128 stands for zero in the data rows.
Every row has a hidden score. How much higher is the second row's score than the first row's in each pair? 15 means about the same, 30 much higher and 0 much lower. The score is a weighted sum of the row's numbers plus the product of two more (or one squared), each taken from its middle value.
[139 107  78 163 157 166  87 132 149 113 183  96 123 152 109 163]
[165 148 106  94  86 126 117 109 182 155 117 155  95  99 126 163] -> 14
[ 53 125 124 143 177 198 155 113 131 111 161 105 126 126 136 145]
[130 101 133 130 111 140 159 140  82 134  92 168 124 164 115 130] -> 11
[123 108 137  88 143 115 149 148 155 165 147 162 136 122 118 149]
[133 133 124 148 128 159 164 144 129 123  87 139  84 120 167 146] -> 15
[ 87 116  63  94 177 123 178 119  61 126 169 156 165 125 169 174]
[147 174 148 171 100 105 124 108 147 138 116  97 122  83 152 118] -> 16
[141 108  71  85 107 149 135  65  97 144 150 118 105  91 123 189]
[186 154  96 158 160 114 110  83 189 148 180 113 129  33 133 172] -> 9
[ 81 102 155 154 129 179 153 157 144 116 125 155 123 171 131 138]
[109 126  48  96 159 130 189 102  45 144 175 152 156 127 169 148] -> 4
[187 151  99 184 147 108 107 132  74 138 113  78 154  71 122  82]
[127 168 171 128  61 117 150 163 139 142 136 124 108  91 126  64] -> 16
[182 111 129 145 102 102 135 119  83 128 126 135 125  94 138  91]
[ 99 163  88 135 112 131 136  78  93 118 139 111 135 143 137 186] -> 9
[ 88 126 177 115 158  86  75 110 152  83 119 116 168 160  90 180]
[194  92 144 142 111 139 162  94 109 152  91 168  92 109 108 145] -> 27
[168  76  85  96 195 134 142 228 178 142 148 165 106 102 147 167]
[137 145  85  96 157 141 125 159 136  90  89 179 127 116 133 102] -> 19
[136 105 140 111 132 138 126 112 106 155  93 129 136 145 105  95]
[130 101 141 119 114 104 113 113 124 129 167 124 143 168 128 111] -> 15
[ 47  90 147  85 162 124 111 124 157 120 182 169 202 182 100 148]
[148  85 133 126 117 166  86 114 152  75  71 181 116 134 125  78] -> 17
[146 146  91 167 104 163  71  66 194 137 174 106 134  57 102 173]
[111  70 161 128 133 189  95 119 150  72  77 166 116 153 115  77] -> 20
[164 165  98 131  96 130  95 103  77 173 109  53 132  96 106  53]
[149 135 158 140 145 101 110  77 145 107 127 126 117 106  99 177] -> 9
[107 192 103  92 118 112 121 125 132 164  69  79 131 157 158 102]
[106 111 166 115 177  83 109 115 129 108 154  94 146 139 115 163] -> 13
[109  97 142 151 139 172  96  99 134 104 129 123 129 159  82 150]
[166  74 120 135 177 142 115 182 123  98 118 122 109 119 144  89] -> 17
[108 138 128 134  94 124 132 130 131 124 173 115 133 122 140 142]
[132 117 131 121 133 135 151 148 125 153 123 147 131  95 114 142] -> 14
[162 155 171 149 145  85 125 123 195 149 187 137 125 145 115 123]
[ 36  69 185  91 131 154  79 177 216  85 107 106 124 153 173 124] -> 3
[133 131  96 132 141 155 119 159 109 127 116 104 120 169 142  70]
[255  73 134 145 144 112 134  70 100 181  48 158  99  54 121 105] -> 17
[ 91 104 151 160 130 174 147 155 145 100 115 148 112 170 143 133]
[ 92 185 181  97  78 101 142 106 175 172 104 116 127 114 135 138] -> 10
[198  79  45 158  77 198  89 106 158 217  83 143 128  62  94 178]
[ 74 108 156 146 130 180 161 150 135 127 142 160 125 174 118 139] -> 19
[104 106 122 120 154 148 121 125 100 106 160  98 128 123 120 123]
[174 121 105 195 140 114 101 132  68 129 123  78 169  74 116  90] -> 11
[143 122 107 129 125 110 131 129  75  97 188 113 122 142 136  92]
[139  89 111 148 128 163 144 128  93 127 115 150 122 155 157  78] -> 18
[115 166 106 173 152 198 140  86 167 149 191 131 128 121  88 158]
[113 129 127 110 106 135 156 133 106 148 125 133 120 123 115 149] -> 12
[144 159 154 137 118 106 135  65 172 173 108 113 123  91 166 154]
[160 175 127 186 137 146 147  72 155 150 183 148 122 152 102 108] -> 28
[108 133 123 160 106 137 132 125 118 122 174 113 141 135 139 129]
[144 128 130 112 180  92 124 194 101  45  70 169 134  93 113 146] -> 15
[ 93 107 107 146 130 160 109 133 152 122 169 131 155 118 129 147]
[136 191 120  75 130  81 159  19 114 163 166 116 116 107 122 173] -> 15
[192  99 149 149 142 139 151  75  97 165  77 160 116 122 102  99]
[ 75 171 133 135 137  98  77 163 159 117  95  85 175 141  96 215] -> 5
[178  86 128 124 182 157 120  85 127 169  88 138 133 121  92  81]
[140 107  78 121 126 136 154 118  72 135 143 149 138 123 154 103] -> 16
[165 164 106 110 148  78 109 146 141  85 119 163 140 119 122 120]
[122 130 126 128 149 144 186 184 138 174 144 188 147  98 116 132] -> 16
[198 151 155 108 104  53  88 102 121  86  95 145 106 125  73 167]
[129 136 125 126 142 132 149 133 113 150  69 165 141 168 104 146] -> 16
[119 123  72 100 124 133 124  66  85 138 158  85 121 101 131 195]
[129 173 156 115  73 119 128 168 146 138 143  94 109  67 121  66] -> 21
[102 107 130 122 153 149 129 127 104 108 163  96 120 124 122 118]
[114 120 157 123 121 141 160 111 130 146 107 169 119 153 105 159] -> 13
[156 169 105 201  93 188 130  24 108 162 109 166 154 111  76  91]
[102 102 154 137  79 156  95 156 179 127 119 110 121  69 139 129] -> 7
[144 104 141 139 184 119 126 153 129 121  83 147 146 134 115 147]
[ 72 127 117 139 170 190 164 108 110 116 180  93 105 119 143 142] -> 21
[101  78 180 137 146 181 115 117 126  64  96 155 117 170 127  67]
[ 90 138 136 194 148 145  93 118 147 132 144  93 176 156 105 148] -> 10
[186 121 166 158 138  96 146 168 153 142 113 165 126  95 128 112]
[172 210  76 129 135 133 115  47 133 164 138 112 127 112  85 106] -> 15
[117 143 104 142 132 152 112 130  88 146 135  37 100 182 101 140]
[124 110 167  92 106 131  93 132 166  83 112 129  87 160 109 124] -> 23
[109 119 135 139 117 158 146 174 156 153  85 149 119 149 136 149]
[123  74 180 176 126 108 184 174  79  91 125 176 124 146 157 177] -> 16
[117 143  70 123 116 176 126 127 113 137 129 101 115 105 143 107]
[ 91 184 123  72  87  96 108 128 149 146 106  72 126  99 152 131] -> 14
[187  92 141 146 160 149 134  69 106 171  85 144 126 124  93  87]
[117  73  71 132 175 167 110 129  90 149  91  96 147 122 149 147] -> 11
[ 88 151 161 169  70 165 124 141 160 156  96  99 129 124 146  86]
[115 122 127 134 104 125 166 110 127 115 142 161 115 146 171 173] -> 16
[108 154 141 140  97 157 160 175 170 149 103 153 110 133 131 140]
[171 111  89 169 115 150 122 160 153 133 156 134 118  57 161 128] -> 16
[120 183 142 110  88 123 110 166 157 133 143  70 115  60 118  64]
[127  91  50  88 201 126 150 188 137 117 145 177 147  93 161 196] -> 11
[ 69 145 152 149 181 170 176 151 126  92 157 133 126 147 118 127]
[ 91 142 116 122  90 143 122 135 150 127 158 106 124 113 138 149] -> 10
[ 84  90 102 137 142 214 113 137 109 106  90 121 127 158 122 104]
[ 90 113 100 123 129 123  91  93 106 117 125  83 144 147 138 197] -> 7
[105 162 141 144  88 149 146 154 168 144  93 149 118 140 137 149]
[135 118 164 118 137  91  96 164 170  85 129 128 129  92 139 117] -> 9
[109 164 136 147  80 140 135 134 163 136  88 146 123 142 135 153]
[141 148 157  74 189  48 131 118 130 144 142  79 118 130 143 118] -> 13
[127 168 125 153 109 105 129 107  93 128  89 107 137 190 154 101]
[131 144  72  95 100 155 150  82 109 148 102 155 105 114 128 187] -> 12
[120 120 157 105 125 133 167 122 135 154 111 173 122 151 102 151]
[139  92 139  95 112 163 118  69 130 145  85 115  95  92 138  94] -> 15
[134 159 159  85 182  63 111 118 162 132 145  65 117 122 145 131]
[118  99 151 130  82 139 109 158 165 125 127 121 125  52 132 146] -> 20
[177  99 122 137 106 139  88 112 123  78  70 168 113 132 136  85]
[133  82 141 156 163 142 125 115 133 138 118 117 121 177 173  97] -> 16
[112 110 146  73 146 121  94 156 169  57 100 175 128 141 132  98]
[136  92 218  73 111  68 118 200 153  70 120 141  86 107 100 126] -> 12
[171  97 116 103 202 156 116 101 150 162  97 151 133 104 100  83]
[120  49 143 114  89 147 118 167  85 128  86 158 142 151 114  89] -> 23
[ 60 147  96 106 184 175 139 132  94  74 114 127 148 118 133 104]
[114 196 125 111 109 127  98 163 160 143 140  51 126  67 118  52] -> 2
[130 139 122 113 171  93 101 130 165 104 105 168 167 128 133 137]
[153 122 130 148 144 130 167 137  97 142  66 154 111 150 122 167] -> 20
[102 124 132 133 101 135 166 121 145 122 139 162 111 145 169 181]
[ 95 136  98 166 136 174 145 131  58 114 154  91 135 152 120 112] -> 10
[138 131 116 134 155 130 181 175 127 170 146 183 157  88 116 130]
[253  52  98 142 113 163 108 118 140 194  41 186 103  58 109 112] -> 21
[117 113  84 100 121 176 109 134 145 117 184 116 106 128 142  73]
[ 86 112 152  74 150 112 127 142  98  39 117 142 121 161 151  89] -> 22
[129 189 120 104 149  82 163 114  86  73 154 146 121 122 136 136]
[187 116 146 166 153  93 123 151 118 110  89 137 127  88 126 121] -> 12
[113 125 135  74 201 104 114 133 179  98 181 134 134  99 107 151]
[134 114 155 178 138 127 138 165 156 106 145 152 130 100 151 135] -> 19
[107 109 144 118 145 155 144 136 111 111 165 108 106 124 113 112]
[ 93  52 142  89 159 132 177 179 119 176 157 150 152 120 144 146] -> 10
[ 62  83  89 191 158 245 103 140 101  81 124 104 131 198 121 136]
[162 206 119 129 163 131 130  74 185 176 161 144 133 107  83 110] -> 13
[123 184 117  94 136  73 143 109  81  68 157 129 116 120 130 136]
[136 128  78 107 122 176 130 125 119 132 107 122 107  96 147  94] -> 15
[117 130 126 108 114 138 159 138 108 149 125 138 119 113 116 152]
[134  40 130 184 141 191 126 143 109 108 111 145 110 226 166  86] -> 25
[148 145 167 131 143  91 115 145 208 144 193 125 124 130 111 144]
[104 137 125 141 127 136 174 108 104 165 177 155 148 163 110 160] -> 20
[153 131 157 129  94 124 153 110 131 163 149 177 145  76 101  93]
[132 167 121 134 154  93 172 123  86  91 151 151 132 140 140 143] -> 12
[153 105 146 142 121 109 128 156 139 148  89 168 146 148 125 109]
[107 150  95 165 138 174 174 182 133 177 191  97 126  78 139 135] -> 6
[137 123 145 185 140 137 148 169 158 114 148 157 129  92 148 136]
[152 126  80 167 127 155 147 171 139 162 183 118 124  62 149 136] -> 13
[102 121  91  90 131 181 138 111 130 104 194 115  92 110 144 107]
[138 109 144 118 133 135 131 117 105 154  92 137 136 143 109  98] -> 5
[102 159 174 165  63 143 147 146 138 158 110 118 128 129 143  75]
[125 115  68 122 136 135 144 124  54 131 147 120 150 116 142 128] -> 7
[157 172  31 156  91 111 107  71 115 211 169  82 169  72 131 207]
[109 134 173 109 141  91  64  81 167  79 108 126 148 147  77 175] -> 6
[135 126 112 142 105 143 117 120 157 146 115 176 147 151 114 154]
[ 82  84 156 100 166 123 162 155 128 168 147 195 185 203  93 138] -> 15
[108  99 114 118 145 143 109 112  99 123 131 100 138 131 124 127]
[135 142 161  99 105  96 140 171 172 154  98 103  79 143 162 145] -> 13
[147  85 118  97  93 122  78 102 101 127  86  96 118 175 131 100]
[ 99 120 131 116 121 147 103 148 161 103  95 164 138 180 122 133] -> 15
[155 134 156 199 151 135 132  47 140 163 153 185 191 162  98  67]
[144 115 144 129 142 122 143 124 105 156  99 138 132 132 115 104] -> 16
[157 152 126 136  95  75 161 139  67 125 177 147 155  78 123 117]
[ 99 138 126 122  91 127 121 133 142 121 164 112 130 114 140 149] -> 18
[147 123 127 110  72  65 135 148  96 102 130 122 114 109 200 121]
[174 111 133 153  96 113 137 111  78 127 119 132 126  88 134  96] -> 18
[140  98 132  91 115 170 124  75 128 142  82 113  88  96 140  95]
[124 115 132 133 103 148 123 164 156 139  76 143 113 152 142 150] -> 11
[120 128  98 157 131 154 112 131  82 107 133  90 120 180 125  99]
[ 91 132 143 142 107 136  96 152 138  76 146  97 118 169 150  96] -> 17
[118 125 124  84 117 116 106 129 143 144  81 165 148 174 109 135]
[126 128 156 120 126 101 134 178 169 139 107  93  84 149 174 152] -> 14
[ 50 183  99 167 128 156  54 124 166 124 115  56 196 144  92 193]
[197 100 153 149 130 140 156  85 102 159  79 169 101 118 106 124] -> 25
[154 131 152 130 156  95 113  83 148 100 141 125 117  98 108 182]
[129 122 123 136 110 101 146  97  76 107 146 137 127 161 161 153] -> 22
[132 147 137 124 100 124 119 199 161 114 126 110 111  14 105 179]
[142 145 136 139  78 113  74 142 134 162 115  74 160  81  98  81] -> 15
[146 202  97 104 123  68 110  69 138 142 127  99 138 119 157 130]
[128  98 131  99 127 145 113 106 107 143  95 125 136 148 108  99] -> 19
[ 91 124 167 121 113 121 104 151 133  67 151  92 112 177 132 106]
[118 129 121  89 161 112  85 150 167  77  94 163 149 156 121 115] -> 9
[114 107 146 121 135 154 139 130 119 114 162 118  98 131 114 111]
[133 126  95  95 170 153 123 177 128  81  90 163 116 115 123 102] -> 16
[126 128 145 120 185  79  99 144 147  87 149 122 145 158 125 137]
[139 116  98  96 121 174 128 102 124 136  90 128  92  94 144  90] -> 22
[142  90 165 170 107  83 166 163  70  77 124 150 123 118 162 179]
[105 184 133 104  81  85 110 114 144 140 115  76 131  89 151 132] -> 14
[138 151  95 113 154 129 127 148 128  90  85 181 131 135 143 100]
[128 126 153 118 170  93 122 163  92  66 118 120 129 116 112 117] -> 13
[113 102 117 106 147 132 130 145 164 154 163 147 151 112 126 156]
[110 106 180 115 184  95 115 105 138 112 151  95 136 130 105 159] -> 8
[130 114 136 132 117 155 134 121 126 120 151 125  97 144 122 110]
[168 157 148 159 115  92 100 141 136 160 136  92 158  74 104  66] -> 12
[119 204 116 122 127 120 107 162 154 161 134  45 136  76 126  46]
[136 126 118 143  97 139 118 124 157 137 104 180 136 157 119 144] -> 20
[ 63 167 120 140 140 183 164 181 166 179 176  85 134  97 129 128]
[128 101 134 105 127 143 120 110 106 145  96 132 133 149 105  97] -> 19
[120  98 137 146 131 172 105  91 121 106 117 133 123 168  79 144]
[115 125 133 128 145 154 184 188 144 167 129 181 139 117 120 136] -> 14
[101  73 131  92 171 120 186 163 103 189 168 144 161 114 140 137]
[ 78 195  82 227 130 152 113  83  91 163 155  36 179 150 110 198] -> 11
[122 100 187 116 190 108 117 102 145 111 141  96 122 126 103 156]
[104 134 171 176 123 119 133  91 127 151 162 104 148 174 101 157] -> 24
[100 149  73 128 111 179 128 129 115 137 135  95 122 110 141 115]
[153 144 118 106 103  93  80 125 115  84 120  80  97 144 122 129] -> 16
[127 106 126 120 108 139 161 138  84 141  95 168 126 166 117 136]
[108 102 120 129 103 167 119 133 145  70 156 144 102 138 165 113] -> 23
[130 129  41 103 137 143 183  89  60 155 155 173 150 131 176 122]
[136 126 138 185 139 150 160 177 160 124 145 164 123  90 141 141] -> 21
[127 176 115  93 127  76 127 106  85  71 155 104 112 129 126 132]
[128  95 181 110 193 114 112  96 154 113 134 105 115 113 102 152] -> 2
[154 139 155  85 196  66 148 123 101 154 124  87 118 146 132  92]
[ 84  98 164  80 154 131 111 155 127  43 101 156 120 159 131  99] -> 23
[100 108  89 103 126 128 139 137 100 157 135 133 160 145 129 176]
[ 92 182 110  62 103 100 104 136 152 153  97  60 124 113 154 125] -> 16
[131 125  87 121 134 155 108 157 133 134 151 101 122 153 149  63]
[115 140 115 121 179 112 121 175 149  77 121 178 159 111 119 156] -> 11
[127  78  89 117 121 134 104  94  68 105 136  83 122 129 154 148]
[ 99 109 144 162 128 167 140 151 143  92 106 151 105 167 156 133] -> 19
[122 139 139 164 123 162 169 192 170 144 137 159 115 112 132 146]
[168 112 126 144 114  98 146 153  92 115 175 142 120 134 134  99] -> 17
[128 108 168 166 136 112 127 169 155  96 143 140 131 110 150 135]
[104 122 113 119 145 175 107 136 104 148 101  52 101 181  84 126] -> 14
[164 100 150 111 111 111 125 163 130 149  71 155 115 150 128 106]
[122 149 119 131  70 136  87 141 138 186 105  59 145  94 112  93] -> 9
[122 110 102 105 162 109 162 145  98 212 152 142 189 142 127 114]
[148 116  92  93 103 155 158 112 115 153  86 164  88 115 120 180] -> 12
[150 161 109 163  98 168 127 145 156 155 141 148 142  85 119  51]
[166 148 186 117 130  70 150 171 151  80 147 174  90 128 128 111] -> 13
[107 105 108 115 116 111  84 110 126 115 104 103 145 163 145 176]
[126 151 121 132  81 151 105 145 142 198  95  60 129  95 122 103] -> 15
[151 140 165 135 125 108 110  94 153 124  84 137 118 115  82 172]
[117  73 109 144 139 196 127 134 101 114 101 134 115 168 143  81] -> 26
[126  90 119 106 133 144 104 106 104 138 105 117 136 145 116 113]
[189 119 125 142 102 103 137 131  90 132 133 135 118 100 144  89] -> 16
[ 77 151  95 129 102 175 120 131 138 132 147  87 127 123 134 138]
[128 108 110 101 107 103  84 122 138 121  96 125 143 169 141 159] -> 13
[142 162 110 101 113  86  96 114  97  74 139  84 106 134 124 134]
[149 110 104 173 126 161 174 101 100 142 117 188 130 180 192  75] -> 25
[100 128 138 140 176 156 194 126 103 129 191 124 106 146 126 154]
[151 126 185  75 105  83 158 129 161 154 118 185 103 141 100 148] -> 14
[ 91 188  68 189 103 162  93  91  97 133 197  38 164 134 107 125]
[122 129 140 127 164  68 103 129 141 106 139 118 163 142 137 157] -> 16
[123 107 142 128 126 158 142 127 124 118 157 123  97 141 117 118]
[139 121  89 100 121 175 129 111 121 135  95 126 100  94 146  92] -> 15
[126 105 178 157 138 109 126 171 155  91 138 138 131 115 146 131]
[136 148 113 131 148 133 134 146 130  88  81 173 131 155 143 106] -> 21
[ 92 146 138 122 176  89 142  79  94 120 198  71 143 118 122 186]
[139 139 128 119 161  78 100 127 153 103 122 148 167 138 144 145] -> 14
[166 153 118 178 109 102 106 110 121 115 196 112 122 157 107 134]
[144 156 115  96 148 106 101 150 156  78 105 177 142 115 102 113] -> 8
[112 124  81 141 142 143 138 127  57 128 119 107 147 136 128 159]
[104 101 108 123 140 149 119 139 160 138 163 140 154 111 126 160] -> 22
[114  84  70 119 133 145 126 132  94 145 157 125 163 115 137 161]
[133  80 120 149 135 177 135 130  97 117 109 141 115 165 152  78] -> 23
[107 162  91 109 110 142 125 151 153 167  98 107 134 101 152 136]
[103 145 124  75  99  80  99 120 119  76 129  88 116 117 182 121] -> 21
[ 57 155 111 123 179 179 142 135 108  70 118 138 145 128 126 106]
[ 91 153 106 147 110 134 119  89 104 110 128 105 141 169 131 176] -> 2
[ 98  42 149  83 143 139 164 189 124 164 137 147 138 132 146 148]
[141 176 193 119 107  80 148 117 160  73 146 189 102 158 125  98] -> 16
[115 113 133 102 171 119 106 172 137  75  90 154 134 165 120 121]
[130 134 183  96 100  99 152  94 150 155 113 178 119 158  92 156] -> 14
[113 137 179 147 108 106 144  70 130 156 153 128 139 172  97 167]
[167 178  82  92 101  85 128  76 131 152 162 137 129 101 131 148] -> 15
[242  74 127 185 171 119 112  38  84 185  71 120 148  59 101 111]
[136 143 127 123 172  78  90 140 152  83 135 134 148 161 138 129] -> 12
[ 68 124  98 154 143 213 120 130  93 104 105 111 142 157 109 109]
[ 44 108 153 133 162 137 106  75 142  75 208 127 174 162 103 172] -> 10
[108 112 157 138 117 143 137 101 133 114 135 137 114 153 116 167]
[102 213 140 136  95 121 124  93 150 147 127 127 165 104 110  79] -> 14
[135 131 149 112 158  71 115 159 103  70 132 109 131 108 127 116]
[131 193  52 130  88 113 103  80 112 176 208  64 168  86 129 124] -> 10
[115 165  67 111 109 138 144  74  99 140 128 130 124 123 135 193]
[ 80 147 104 120  98 160 115 133 150 131 150  93 126 117 135 144] -> 20
[172 103  95 128 139 161 101 126 170 224 103 105 144  69 124  93]
[136 136 123 147 148 145 137  61 131 117 195 135 111 122  82 183] -> 16
[104  92  73 112 135 139 126 132  94 151 154 120 165 118 128 169]
[110 117 156 121 168  72 106 125 133 105 151 103 158 142 128 162] -> 13
[131 127 127 153 128 160 158 141 131 106  93 139  84 130 169 142]
[160 123 126  99  96 110  72 135 139  87 107  99  85 148 117 123] -> 16
[131 200 165  50 109 104 183  91 192 154 115 193  82 122 112 143]
[219 127  95 149  99  44 122 164 109 125 196 142 133 108 162 106] -> 18
[100 113 125 137 100 159 104 144 146  69 148 128 105 145 164 101]
[ 68  97 128 132 186 197 126 139 163 111 128 116 129 146 140 139] -> 11
[144 122 139 118 140 115 152 135 122 152 112 141 135 107 129 124]
[ 51 102 167 117 138 117  96 127 133 113 185  68 164 159 115 150] -> 14
[131 119 130 117 179 113 107 146 153 113  88 163 160 130 113 137]
[146 199 102  94 113  67 121  59 134 157 113 120 145 120 150 137] -> 18
[147  97 125 135 116 148 127 138  90 140  52 110 105 158 127 135]
[175 101 146 166  97  56 133 164  73  82 132 137 127  98 160 162] -> 17
[142 121 135 120 141 117 148 137 121 145 117 145 136 105 129 123]
[138 167 106 189 139 186 148  75 146 152 182 147 121 142  89 127] -> 21
[117 193 100 222  94 129 129 125 112 134 130  79 154 135 184 106]
[125 120 121 129 111 112 161  95  90 110 153 145 120 152 167 163] -> 15
[121 200  62 131 108 166  73  79 142 132 122  80 126 144  87 135]
[171 165 149 169 120  99 113 135 142 161 140 101 154  76 115  56] -> 18
[164 114 145 143 177 105 144 200 127  78 120 161 108 112 120 156]
[ 67 133 137  71 176 110 150  83 114 136 173  54 120 131 155 163] -> 16
[166 174 138 176 117 118 127 131 147 159 140 118 145  86 121  51]
[114 174 168 122  94  95 138  76 171 178 104 115 129 111 151 146] -> 6
[116  90  90  96 123 147 134  96  89  87 168 135 107 109 162 135]
[150 132 129 148 150  91 155 114  86 127 154 141 141 157 137 144] -> 9
[ 87 112  78 201 148 215 129 128  58  89 177  82 119 187 121 127]
[147 132  87 136 116 122 142 129  80 121 189 117 132 120 140  85] -> 17
[168  96 146 112 113 120 129 155 117 148  58 144 108 150 129 111]
[160 173 143 183 108 127 140 116 148 159 107 100 107  85 153 116] -> 16
[ 94 141 125  59 113  78 109 124 107  68 128 104 118 132 177 113]
[140  97  91 138 169 152  99 132 163 134 176 103 115 164 120 174] -> 11
[147 101 143 155 109 133 148 144  80 117  96 163 119 150 117 123]
[159 174 128 176 109 146 131 138 152 155 136 136 141  89 122  42] -> 17
[151 124 129 180 115 145 172 147 144 162 136 195 139 117 131 136]
[111 148 141 153 112 154 166 186 171 152 121 156 112 122 130 136] -> 11
[133 156 159  78  88  93 142 151 171 162  88 125  82 139 152 138]
[ 83 159 133  35 168 100 159  56 103 137 156  74 108 136 157 131] -> 23
[ 80 113 232 101  77  62  92 162 144  73 145 105 137 174 127 108]
[114  45 135  84  87 144 126 171  90 130  94 154 133 147 124 110] -> 21
[ 89 126 152 154  74 171  98 144 177 134 101  98 124  97 143 100]
[148 142 165 139 135 108 112  85 146 115 103 131 119 116  91 177] -> 12
[ 59 162 130 136 181 171 149 140 121  71 126 138 140 136 124 109]
[ 98 122 125 122 111 144  89 140 165 101 101 149 142 179 124 134] -> 7
[166  62 184 111 160 127 108 173 208 133 159 170 111 164  99  76]
[123 113 146  79 137 115 156 146 150 167 136 171 133 130 113 143] -> 23
[129 120 129 118 135 138 155 151 125 153 122 144 130  97 116 146]
[171 139  92 144 129 122 133  89 156 149 170 155 122 122 144 162] -> 18
[ 98 190 119  91 105 107  90 133 184 112 133 102 124 111  99 183]
[ 92 120 178 112 115 122 112 141 137  70 148 100 103 176 120 112] -> 22
[167 176 153 171 141 107 139  93 178 152 187 152 127 151 113 108]
[199 137  73 147 102  81 132 143  98 117 231 141 130 121 158  81] -> 12
[107 122 155 133 117 144 157 104 128 136 113 157 119 152 110 162]
[ 82 122 131 145 109 162 170 138 144 137 144 149 119 136 153 190] -> 14
[122 128 152 123 168 117 122 167 106  65 103 136 130 127  96 118]
[124 134  88 148 125 147 146 125  62 118 187  96 128 138 136  98] -> 8
[132 131 136 179 136 157 169 186 161 133 145 161 118  99 133 143]
[181  67 137  82 171 128 126 216 208 145 156 165  87 129 125 104] -> 15
[115 190 115 133 116 117 127 113 114 147  71  93 136 181 155  98]
[110 116 102 110 152 106 137 150 114 200 139 140 195 164 127 106] -> 20
[177 115 179  81 124  72 166 160 156 156 128 167  88 127 117 148]
[109 120 138 130 129 147 118 153 148 104  88 166 132 186 123 125] -> 17
[ 93 123  97 112 149 182 159 104 115 105 195  97  92 113 148 127]
[ 81 188 170  77  82 112 145 147 187 171 114 116 119 106 125 126] -> 7
[145 118 146 127 141 120 144 128 106 152 102 138 134 125 122 108]
[170 175  77 103 110  78 123  78 102 141 180 109 122 117 135 134] -> 12
[113  82 143 138 157 139 103 124 137 123 144 116 145 169  99 167]
[141 100 135 145 110 140 157 145  81 128  91 166 124 157 116 127] -> 18
[176 124 167 164 128 104 154 165 160 149 125 182 133 106 129 114]
[141 101 123  93 117 170 128  85 131 139  83 120  87  93 141  94] -> 16
[119  70 164 152 164 121 193 167  98 166 133 202 162 195 109 148]
[145 120 143 124 142 112 148 131 109 151 106 135 132 116 126 114] -> 10
[ 49 116 193 123 139 123 122  95 121 108 185  65 138 153 109 162]
[ 76 108 132 115 133 104 100 156 133 147 146 113 188 185 132 122] -> 14
[132  92 141 100 111 166 117  61 122 151  89 110 107  92 134  97]
[160  84 123 193 130 120  93 149  68 126 123  93 177  90 117  85] -> 15
[ 92 186 175 153  93 149 117  75 173 110 159 132 121 180  93 108]
[152 125  87 121 108 145  92  98 110 219 126  55 161  58 107  85] -> 11
[ 70 103  98 147 144 214 116 137 106 106  92 115 137 155 115 104]
[141 108 135 110 170  97 113 173 119  73  98 143 124 163 140 118] -> 12
[139  94 143 146 157 107 127 124 114 138 150 124 144 170 118 156]
[ 75 180  96 205  90 197  64 128 171 112  97  61 150 106 149 117] -> 11
[105 101 236  79  87  66 108 181 147  66 131 130 104 141 104 123]
[ 83 113  72 109 186 168 130 126  81 103 109 110 153 116 146 120] -> 17
